One turn moves every row onto another: examples first, then more rows asked:
ranet: [  1   2   6  13  -8  13  -2 -23   8   0 -28   9  16  -4  -6 -14  18   2
 -15 -16   7 -24 -10  13  13  -9  25]
bive: [ 12 -25   1   6  26  13  22   5   6   5 -12   1   7 -14  13  -6   9   6
 -25  -7   0  -4 -10  16  23   5   8]
beme: [  6 -12  14   3  10  11  11   8   7   0 -11   7  16  -7  18  13   8  -3
 -34  -2  -2  -1  15  17  29  16  12]
maded: [-27  -4  -4   7  16   9  -6 -20   4  -6  -5  -5  16  33  -2   1  -1  -8
 -15  -5   0   6  -1 -10  10  21  27]
peke: [ -1  -5  -6  -9  21   1  10  -6 -17 -13  -5  -3  13 -15  21   3  -3   1
 -36   7  -7  -7  -6   8   9   6  -3]
rubu: [ -9   6 -15  -4  11   1  -1  -2  -5  -1   6  18  26   9  15  12  21 -17
 -14  13  22   6 -11  13  18 -26  14]
Laka: [ -1   0  -7  -2  16   2  23  -2 -18 -16  -6   2   8 -22  10   0  10   4
 -28  -9  -5  -7  -3  28  13   5  23]
memud: [  1   1 -17   0  19  -1 -11  16  -7 -13 -11  -4   4   0   2  -6  11 -29
  -7   0  18   8  -6  36  26 -14  11]
Dom: [  1  13  11  12   4   8 -21 -12 -21   1 -25 -14  14   7  16 -11  12  13
 -20 -12   1 -10  -3   9  18  -5  15]
zov: [  9   5 -17  -4  19  -4 -13   8 -12 -14  -9  -5  11   5   4 -10  13 -22
  -9   1  26   5 -10  35  30 -13  10]
bomo: [ -4  10  -8   6  25 -11  -8 -11 -18   5  -9 -10  16   1  -5 -22  12  -6
 -18 -15  19 -19   0  -3  25 -12   2]
zasa: [-11 -16  -6   3   7  12  -7 -18   6  -7  -9  -5  15  24 -15 -22 -13  -8
 -14 -16  14   7  -2  10  17  25  33]
zusur: [  3  -7   5  -5  12   5 -13 -22  13  11 -18  27  24   9  17 -13  13   0
 -20  -2  13 -10 -10  -6  23  -9  14]
dit: [ -3  18   5  -8  13 -20  -9  -7  -3  -9 -12  23  28   4   3 -11  11  -8
 -14  -6  15 -12  11   8  31  -1  22]
Nubam: [-31   6   3   3   5   0  13 -12  -2 -16   3   0   3  36  -7  -6   0   1
 -11   5   7   0  -7  -2  11   4  27]
Fafu: [ -5  -1 -11  11  11  29  -2 -19   7 -14 -29  -8  33  19   9   4   5 -14
 -27  -9  -2   7   1  35  12  -5  12]
Lepe: [ 11 -24  -5   5  28  13  23  -1   4   5 -12  -3   2 -10  13  -9  12   4
 -30 -10   1  -5  -8  16  26   1  10]
Lelo: [ -3 -13  -4   0  11  -1  18  -8   6 -15  -2   0  23 -17  -1  -3  -3 -12
 -39   3   6 -12  10  11  18   5  -6]
lenaf: [ -1  -9  -6 -15  21   1   5 -10 -14 -13  -5  -2  10 -12  23   5  -4   0
 -38   8  -1  -6  -5   6  16   5  -4]
Zomos: [-16   4 -14  -4  17   1   3   4  -2  -5   1  16  17  12  19  11  19 -19
 -14  11  11  13  -8  13  18 -27  13]
Gek: [-23  -5   0  -1  16   8  -1 -20   2  -4  -9   0  15  38  -9   0  -8  -3
 -19  -8   8   0  -4  -6   7  26  22]
rukil: [-13 -19  -6   8  13   9  -9 -19   6 -10 -12  -6   8  24 -14 -17  -5 -20
  -6 -16   9   5  -3   3  17  26  29]
Mobe: [  3  -7 -20  17  22  24 -21   1 -14  12 -12 -12  19   3   4   1  10 -27
 -23 -17   9   5  -2  29   9   0   8]
gop: [-14  -1 -15  -5  18  16  10 -12  15  -9 -26  13  19  16  -1  24  12 -22
 -18  -1   7 -12 -16  17   8 -13   3]
Kame: [ -3   3 -10  -5   8  16   4 -13  18  -7 -27  12  22  17   2  26  15 -18
 -15   2  15 -18 -19  15  15 -11   5]
diteb: [ 10   0 -18  17  22  22 -17  -1 -22  11 -11 -12  22   7   3   4  16 -22
 -19 -20  15  -4  -5  28  12   4   9]
vipap: [-17  -7  -1   0   5   4  -3   1  -6  -6   6  -3 -17  22  -4 -15  -3  -6
   1   5  12  -5 -20  -1  17   5  26]
lebe: [ -8  10   3   9   6   9  -8  -9  -4  14 -15   9  10  21   3  14  -9 -18
 -27  18  36 -10   4   4  10  -6  11]
leded: [-34   2   0   1   7   1   3 -15   6 -20  -1  -7   2  27 -12  -6   3  -3
  -3   5   2   1  -8   1  15   6  28]
zile: [-11 -14  -1   7  -1  15 -16   0 -11   3   8   0   2  14   0 -19  -7  -7
  -4  -9  11   9  -7   8  15  18  38]
Zamov: [ -8  23 -14   7   2   7  -4 -18 -12  -5  -4   5  12  11   5 -15 -14 -13
 -23  23  28  -6  -2  23  13 -15  26]
kugu: [-18 -15   3   7   4  11 -15  -9  -9  -8   2   1   2  16   0 -18   0 -11
   1 -10   7  16  -3  11  18  15  38]
Fina: [-27 -13   1  -2  12   7 -11  -7  -7  -3   7  -3 -10  17  -5  -9   3  -9
   4   1   8   0 -19  -2  14   6  25]
noko: [ -2   0   5  12  12  11  11  -9  10   7 -33  -1  15  27  -8  -2  -8  -7
 -18   0  39  -2   6  19  27 -11  18]
Mur: [  6 -15  13   4  10   8  12   8   8  -1  -8   9  23 -10  14   8   5  -3
 -33  -2  -1   0  17  16  24  15   7]
Vabiz: [  3   2 -11  16   6  28   1 -22   6  -9 -24 -11  36  23  12   3  13  -9
 -26  -9   6   4  -3  31  17  -9  13]
selaz: [  3  -2  -6   2  17   5  28   1 -13 -14  -7   0  10 -21   9  -4   8   9
 -25  -5  -9  -6  -7  26  10   1  20]
bipu: [ -2   7  -4  10  21  24   6  -6 -13  21 -18   8  25  21   8   0  -7   4
 -10 -13  25   3   0  24  18  -5  38]
mak: [ -5 -13  -5   0   7   2  20  -9   9 -12   0  -1  19 -17  -3  -3   2 -14
 -43   0   8 -13  12  12  25   2  -2]
fep: [  3  11 -18  -4  28  19  -7  -9 -14   9 -19   5   6  11   4 -13 -18  -6
  -7   2  25 -17 -20  25  15  -4  27]

Lepe -> mak
Gek -> vipap
Now find these:
Kame -> zov
bive -> Lelo
Fina -> rukil
dit -> Dom
lebe -> fep
Mobe -> gop

